One vector is turned by the same rotation once a tick. Each row is the vector after some number of ticks, and that number follows the row.
The counts run from 0 to 108.
[ 0.69  0.91 -3.29 -1.11  1.57  3.03  1.26  0.81  0.17  0.05  3.03 -1.77
  0.88  2.14 -2.04 -1.28  1.35 -1.26  0.41 -0.34  2.19 -2.22 -0.90  1.92
 -2.47  1.03 -0.14  0.20 -1.06 -0.34  0.63  1.12  1.76  0.82 -1.30  0.64
  0.59 -2.44  1.14 -0.12  1.12  0.09 -1.26  0.90 -1.19 -1.21 -0.45  0.90
  1.80]
40
[ 0.17 -0.16 -1.03 -2.69 -0.18  1.68 -2.91  0.32  3.31  1.61  2.23  0.66
  1.16 -0.93 -0.91 -1.16  0.62 -1.44  0.95  0.12  0.69  1.71 -2.64  0.43
 -0.63  0.46 -1.05  0.28 -0.32  0.65  0.66 -1.23 -0.64 -1.79  1.74  0.42
  0.18  0.17 -0.26  0.40  2.07  1.16  2.82  0.86  1.13 -3.03  1.14 -2.87
 -0.16]
10
[ 0.48 -1.22 -0.77 -3.07 -0.04  0.23  0.36 -0.10  3.41  0.92  0.91  1.10
  2.24 -1.38  0.20 -1.13 -0.73  0.66  3.04 -0.31 -1.20  0.73  0.01 -0.44
 -1.48 -0.25  0.80 -0.92  0.95 -1.39 -1.72  0.94  3.06 -0.25 -0.11  0.57
 -0.94 -2.89 -0.64  1.01  2.21  0.17 -3.01 -0.35  2.34  1.13 -1.67  0.04
  0.24]
20
[ 1.26 -1.46 -1.37 -0.30 -1.79  0.91 -2.50  0.32  0.62 -2.30  0.24 -3.12
 -0.78 -1.95 -1.19 -0.42  1.09 -0.07 -0.26 -0.04 -1.20  0.68  0.59  1.33
 -2.07 -1.98  1.55  0.50  0.32 -1.74 -1.38  0.09  0.15 -0.62  0.73  1.19
  1.95 -0.90  0.02  2.03  1.23  1.91 -3.68  1.74  2.17  0.32 -0.46 -2.53
 -0.49]
28
[ 1.84  1.06 -2.24 -2.89 -0.56  0.09 -0.46 -0.91  0.46  2.86  1.43 -1.82
  1.78 -0.22  1.25  1.00 -0.31  2.84  0.06 -0.72  1.47  0.56 -0.05 -0.48
 -0.21 -0.86  0.16 -0.11  0.52  1.94  1.11  0.68  0.87 -2.13  1.60 -0.07
  2.39  1.49 -0.49  0.20  2.62  0.23 -1.18  1.33 -2.11 -2.84 -2.31 -1.77
 -0.57]
57
[ 0.29  0.26 -1.65 -2.45 -0.80 -1.20 -1.44 -0.18 -0.65  0.85  3.47 -0.79
  1.45  0.15 -0.70 -1.58  1.69 -1.20  0.19  0.46 -0.96  2.12  0.37  0.12
 -1.29  2.16  2.35 -0.88  0.70 -2.47 -0.42  3.14  2.56  0.73  1.22  0.19
 -0.11 -1.13  0.11  0.32  0.15 -0.77 -3.14  0.44 -0.04  1.37 -1.27 -1.00
  1.27]
85
[ 0.50  0.19 -1.78 -0.79 -0.94  2.36 -2.14  1.80 -0.48  0.70  2.50 -1.13
  2.93 -0.33 -0.79  0.00  1.23 -2.66 -0.41  0.41  0.59  1.30 -0.30  1.57
 -1.36 -0.72  1.60  0.53  0.91 -2.63 -0.40  4.57  1.13 -0.07  1.81  0.44
  0.70 -1.64  0.96  0.35 -0.27  1.62 -1.29  0.31 -0.04  1.11 -1.09 -1.81
  0.72]
90
[ 1.43 -0.32 -0.60 -0.49  1.76  3.16 -0.87  0.35  1.19 -0.38  1.16 -0.67
 -1.39  0.41 -2.46 -0.59  1.31 -1.26  1.80 -1.50  1.23  0.49 -0.36  1.52
 -0.43  1.36  0.30 -0.43  0.24  1.08 -1.60  0.11  0.75 -1.50  1.05 -0.07
  0.49 -2.55  0.70  0.08  3.40  0.07  1.59 -0.05  0.72 -3.52  0.51 -4.04
 -0.98]
99
[ 1.40  0.06 -0.37 -1.79  2.25  1.12  0.80  0.14  2.21  0.41  1.04 -0.28
  0.19 -0.05  0.07 -0.23  1.26  0.36  2.42 -2.65  1.32 -1.85 -1.54 -0.25
 -1.90  1.63 -0.20 -1.67  1.04  1.27 -1.95  0.22  3.34 -0.89 -0.71 -0.69
  0.40 -2.77  0.20 -0.39  3.85 -0.76 -1.08  0.04  0.15 -2.62 -0.65 -1.92
 -0.60]
104
[ 0.61  0.41 -1.29 -2.19 -0.75  1.46 -2.86  0.78  1.96  2.63  1.99 -0.89
  3.02 -1.42  0.47  0.68  1.11 -2.35 -0.93 -0.16  1.03  1.44 -2.16  0.75
 -1.77 -0.32 -0.67  0.16  0.22 -0.19  0.07  0.83 -1.35 -1.11  1.02  0.14
  0.65  1.18  0.56  0.39  2.08  2.36  2.80  0.80  0.37 -1.69  0.42 -2.81
  0.00]
7
[-0.42 -0.40 -1.15 -2.25 -1.71  1.31 -0.28 -2.07  4.10  2.87  1.97 -0.18
  0.15 -0.77  1.10 -1.63  0.22  0.30  0.78  0.41 -0.75  1.34  0.05  1.51
 -1.60 -1.50 -0.14 -0.13 -1.89 -1.05 -1.19  0.53 -1.84 -0.39 -2.07 -1.57
 -1.31 -1.13  0.92 -0.01  1.60  2.36  1.38  1.20  2.85  1.51 -0.81 -0.73
  1.58]
70
[ 0.67  1.19 -4.00 -0.63  0.89  1.27  0.17  0.44 -0.39 -0.78  3.17 -2.14
  0.06  1.18 -2.17 -2.33  1.70 -0.44  0.26 -0.15  1.68  0.39 -1.68  1.54
 -0.54  1.37  0.85  1.89 -2.38 -0.14 -0.61  0.04  0.93  0.11 -0.87 -0.36
  1.25 -2.64  0.92  0.34  1.24 -1.24 -1.89  1.27 -0.36  0.17 -1.73 -2.03
  1.18]
36
[ 0.42 -0.45 -1.31 -2.26 -1.29 -2.25 -1.40 -1.71 -0.54  0.61  2.65 -1.11
 -0.17  0.18 -1.39 -1.48  2.47 -0.53  0.72  0.70 -1.44  1.09  0.61 -0.52
 -1.70  2.47  2.12 -1.81  1.16 -2.71 -0.06  1.95  2.59  0.64  1.56  0.98
 -0.40 -0.93 -0.43  0.84  0.88 -0.85 -2.73  1.58  0.21 -0.43 -0.46 -0.71
  0.75]
83
[ 0.17 -0.04 -1.45 -1.74  1.87  3.55  0.47  0.98  0.86  0.42  2.54 -1.24
 -1.63  0.97  0.31  0.11 -1.08 -1.66 -0.57 -1.28  1.24 -0.24  3.28  1.29
 -2.40 -0.82  1.84 -1.56  0.87  0.44  0.05  1.51  1.40  0.83 -0.91  0.78
 -0.68 -0.72  1.23  0.14  2.29  1.52 -0.16 -0.25 -0.61 -2.87  0.19  1.26
  2.72]
46
[ 0.10  0.63 -0.54 -1.82 -1.06  1.24 -3.36  1.00  1.75  2.16  2.37 -0.90
  1.71 -1.38  1.57  0.22  1.30 -1.87 -0.86 -1.22  0.98  0.75 -2.37  0.97
 -1.26 -1.10  0.15 -0.79 -0.07 -1.22 -0.41  2.60 -0.74 -1.58  0.24 -1.42
  1.10  0.69  0.70 -0.36  1.02  2.15  2.51  1.22  0.61 -0.88 -0.05 -2.98
  0.41]
5
[ 0.27  0.05 -1.58 -2.27 -1.09 -1.79 -1.44 -1.28 -1.11  0.55  3.10 -0.91
  0.80  0.44 -0.99 -1.19  2.56 -0.92  0.20  0.79 -1.17  2.04  0.81 -0.09
 -1.33  2.76  2.36 -1.26  1.21 -2.93 -0.32  2.35  2.76  0.94  1.28  1.02
 -0.02 -0.83 -0.37  0.64  0.79 -0.42 -3.01  1.04 -0.06  0.76 -0.92 -0.75
  1.18]
84
[-0.31 -0.36 -1.04 -1.59 -1.89  1.25 -0.49 -2.41  4.29  2.40  1.41 -0.55
 -0.01 -1.09  0.56 -0.83  0.41 -0.08  0.61  0.11 -0.54  0.34 -0.06  0.93
 -1.74 -1.79 -0.61 -0.92 -1.87 -1.40 -0.76  0.10 -2.55 -0.66 -1.46 -1.18
 -1.91 -1.76  0.53 -0.01  1.97  2.16  1.86  1.63  2.98  0.80 -0.52 -0.81
  0.91]
71
[ 0.43 -1.11 -1.19 -2.99  1.21 -0.24  0.94 -0.96  2.89  1.73  1.04  1.60
  2.43 -0.36 -0.68 -0.92  0.40  0.42  3.03 -0.09 -0.87  0.73  0.68 -0.01
 -1.81  1.48  0.44 -0.64  1.18 -1.14 -1.82 -0.61  2.56 -0.24  0.46  1.32
 -1.07 -2.31 -0.31  0.91  3.20  0.55 -1.79 -0.07  1.85  0.17 -1.01 -0.76
 -0.31]
18
[ 1.06 -0.66 -1.89 -2.18 -2.58 -1.34 -1.42 -2.75  2.13  0.78  1.98 -2.30
 -0.99 -0.53 -1.72 -0.89  1.47 -0.82  0.41  1.32 -1.52  1.58 -0.22 -1.22
 -2.13  1.12 -0.27 -1.48  0.38 -1.18  1.19 -0.86 -0.80  0.87  0.89  1.74
 -1.67 -1.56 -0.54  0.80  2.75 -0.63 -1.63  2.20  0.92 -2.11  0.71  0.03
  0.78]
78
[ 0.40  0.18 -0.04 -2.35 -0.83 -0.26 -1.75 -0.14 -0.17  2.54  2.30 -1.51
  0.91  0.14  1.98  0.67  2.54 -0.57 -0.89 -1.16 -0.01  0.33  0.51  0.79
 -2.03  0.71  1.42 -1.73  1.39 -1.59 -1.79  4.26  1.20 -0.39 -0.59 -1.33
  1.51  1.06  0.94 -1.02  1.24  1.91  1.15  1.31 -0.69  0.23  0.21 -2.68
  1.00]
1
[ 1.10 -1.99 -0.66 -1.52 -0.85  0.48 -0.51 -0.18  2.32  0.10 -0.20 -1.13
  1.92 -2.11  0.29  0.24  0.35  0.30  1.42 -0.37 -1.36 -0.27  0.39  0.12
 -2.87 -1.42  0.78 -0.81  1.48 -1.97 -1.51  1.27  1.86  0.20  0.18  1.59
  0.29 -2.40 -0.81  1.45  1.49  2.02 -3.89  0.63  2.44  1.10 -1.03 -0.10
 -0.47]
23
[ 0.87 -0.65 -1.10 -1.83 -2.93 -0.79 -1.51 -2.87  2.90  0.73  2.30 -2.24
 -1.49 -0.74 -1.43 -0.86  1.55 -0.91  0.63  0.93 -1.45  1.26 -0.71 -1.37
 -1.61  0.47 -0.28 -1.71 -0.01 -1.16  1.28 -0.97 -1.10  0.47  0.40  1.23
 -1.53 -1.84 -0.92  0.81  2.71 -0.44 -0.99  2.28  1.59 -2.30  0.44  0.35
  1.12]
77
[ 0.83 -0.09 -0.33 -0.70  1.22  3.60 -1.82  0.81  1.62 -0.83  1.66 -0.67
 -1.73  0.55 -2.08 -1.23  0.88 -1.52  1.63 -0.80  1.40  1.33 -0.48  1.81
  0.33  0.42  0.10  0.05  0.48  1.21 -1.24  0.77  0.19 -1.66  1.14 -0.16
  0.50 -2.56  1.10  0.09  3.02 -0.03  1.37  0.05  0.29 -2.88  0.81 -3.95
 -0.51]
98
[ 0.50  1.58 -3.75 -0.73  0.94  1.76  0.05  0.22  0.40 -0.96  3.33 -1.79
 -0.21  1.29 -2.25 -2.57  2.16 -0.71  0.89 -0.37  1.73 -0.83 -2.37  1.64
 -0.96  1.17  0.48  1.11 -2.49 -0.28 -0.20  0.66  1.46  0.03 -1.10 -0.92
  1.51 -2.78  0.77  0.34  0.69 -1.47 -1.50  1.18 -0.40 -0.35 -1.81 -1.34
  1.09]
37
[ 0.36 -0.37 -1.30 -3.89  1.26  0.16 -0.84 -0.48  3.23  1.76  2.35  2.07
  1.35 -0.31 -1.59 -2.14  0.03 -0.40  2.93  0.65  0.06  2.35 -0.80  0.23
  0.02  2.15 -0.57  0.18  0.43  0.55 -0.69 -1.86  1.17 -0.83  1.47  1.18
 -0.89 -0.85 -0.50  0.96  3.27 -0.10  0.55 -0.11  1.56 -2.19  0.26 -1.95
 -0.11]
14
[ 1.22 -0.44 -0.83 -3.87 -0.81  0.36 -0.97 -1.57  0.33  2.89  1.68  0.20
  1.24  0.41  0.15 -1.05  0.72  3.72  0.98  0.41  0.75 -1.00 -0.23  1.82
 -1.50  0.12 -0.53  0.30  0.18  0.41  0.64  1.07  0.90 -2.19  0.64  0.08
  2.98  2.34 -0.46  1.07  1.30  1.91 -0.19  1.86 -1.46 -1.49 -0.47 -1.38
 -0.04]
61
[-0.10 -0.72 -0.50 -3.72 -0.38  1.08 -0.38 -1.48  2.01  3.36  2.40  1.57
  0.10  0.41  0.53 -2.50  0.20  2.87  1.50  0.48 -0.43  0.12  0.25  2.92
 -1.31 -0.48 -0.10  0.34 -0.84 -0.66 -1.21  1.42  0.16 -1.49 -0.71 -1.44
  1.52  1.29  0.49  0.47  0.43  2.86  1.13  1.32  0.54  0.88  0.20 -1.12
  0.88]
65
[-0.37 -0.37 -1.47 -1.15  1.67  3.51  0.10  1.30  1.22 -0.18  2.78 -0.96
 -1.57  1.40 -0.73 -0.59  0.14 -1.63  0.41 -1.06  1.70 -2.37  1.46  1.99
 -2.63 -0.80  1.23 -1.95  0.09 -0.24  0.39  1.71  1.81  0.42 -0.96  0.45
 -0.17 -1.36  1.11  0.41  1.28  1.24 -0.05  0.47 -0.85 -2.76  0.23  1.73
  2.67]
44
[ 1.08  0.64 -1.24 -3.79 -0.98  0.35 -1.30 -0.86  1.02  2.69  2.45 -0.77
  1.11 -0.39  0.85 -0.93 -0.07  3.38  0.88 -0.27  1.20 -0.37 -1.38  0.62
  0.02 -0.65 -0.66  0.20  0.26  1.20  1.31  0.99  1.26 -2.42  1.04 -0.53
  3.02  1.99 -0.74  0.58  1.11  0.40 -0.89  1.75 -1.69 -2.04 -1.79 -1.20
 -0.19]
59
[ 0.73 -0.57 -1.42 -2.90  0.68  0.50 -1.85 -0.58  2.77  1.58  1.98  1.39
  1.65 -0.59 -1.65 -1.11  0.78 -1.03  1.95  0.52  0.60  1.87 -1.08  0.64
 -0.68  1.72 -0.91 -0.19  0.28  0.52  0.20 -1.97  0.25 -1.28  2.07  1.44
 -0.57  0.05 -0.16  0.71  3.42  1.15  2.02  0.86  1.15 -2.86  1.06 -2.53
 -0.32]
12
[ 0.54  0.71 -3.04 -1.90  1.49  3.43  1.11  1.70  0.64 -0.25  3.32 -1.37
  0.53  1.75 -1.22 -1.55  0.25 -1.32  0.08 -0.22  2.48 -1.49 -0.58  1.57
 -2.14  0.96 -0.03  0.21 -0.62 -0.16  0.80  1.55  2.18  0.90 -1.40  0.39
  0.35 -2.46  1.62  0.26  1.09  0.54 -1.44  0.17 -1.26 -1.32 -0.66  1.50
  2.76]
41
[ 1.02  0.30 -1.07 -0.47  0.34  3.99 -1.77  1.49  1.00 -0.39  1.84 -1.12
 -0.21 -0.06 -2.15 -0.67  0.18 -2.73  0.59  0.19  1.56  2.70 -0.24  1.71
  0.02  0.05  0.05  1.34  1.04  0.64 -0.85  1.72 -0.37 -0.97  1.70  0.96
  1.07 -1.94  1.48  0.16  2.33  1.38  0.68 -0.26  0.23 -2.34  0.82 -3.23
 -0.18]
96
[ 0.14  0.20  0.23 -2.46 -0.74 -0.48 -1.99 -0.12 -0.19  2.59  2.35 -1.02
 -0.13  0.46  1.59 -0.18  2.31 -0.05 -0.36 -1.32  0.16  0.20  0.30  0.88
 -1.68  0.72  1.62 -2.29  1.59 -2.04 -1.90  4.82  1.86 -0.57 -0.58 -1.77
  1.58  0.55  0.69 -0.92  0.63  1.18  0.86  1.02 -0.96  0.02  0.41 -2.14
  0.83]
0
[ 0.41  0.29 -2.53 -0.06 -0.51  0.77 -1.63 -0.22 -0.28 -2.66  2.22 -2.93
 -2.26 -0.51 -2.36 -2.30  1.96 -0.24 -0.10 -0.50 -0.10  1.53 -0.78  1.91
 -0.33 -0.23  1.68  1.02 -1.56 -0.78 -1.32 -0.42  0.37 -0.94  0.12 -0.32
  2.38 -1.38  0.55  1.30  0.98 -0.28 -2.43  1.78  1.17 -0.06 -1.04 -3.64
 -0.13]
32
[ 0.63 -0.25 -0.79 -4.23 -0.52  0.74 -0.04 -0.96  0.76  3.57  2.27  0.91
  1.27  0.53  0.38 -2.36 -0.21  3.61  1.06  0.68  0.56  0.77  0.52  2.80
 -0.88  0.54 -0.80  1.62  0.23  0.17 -0.36  1.33  0.82 -1.19 -0.05 -0.87
  2.20  2.04  0.39  0.56  0.78  2.60  0.04  1.05 -0.75  0.24 -0.06 -0.88
  0.77]
63
[ 0.85 -0.37 -1.78 -1.45 -2.15  0.92 -0.19 -2.60  4.08  2.36  1.27 -2.06
  0.81 -1.06 -0.11  0.12  0.58 -0.60  0.38  0.77 -0.53  1.64 -0.10 -0.07
 -1.84 -1.11 -0.84 -0.35 -1.17 -1.00 -0.22 -0.56 -2.69  0.69 -1.06  0.34
 -2.05 -1.97  0.61  0.20  2.91  1.72  0.69  1.98  2.43  0.12 -0.36 -0.30
  1.14]
73
[ 0.74  1.07 -1.67 -1.19  1.59  0.97 -0.28 -0.51  0.81  0.69  0.88 -2.48
 -0.84 -0.02  2.26  2.12 -0.29 -0.17 -0.51 -2.19  0.71  1.61  3.42 -0.31
 -0.87 -1.84  2.85 -2.11  0.32  1.10 -0.63  1.06  1.02 -0.44  0.50 -0.41
  0.32  0.49  0.19  0.06  3.49  0.46  0.23  0.54 -0.36 -3.61 -2.15 -1.56
  0.97]
51
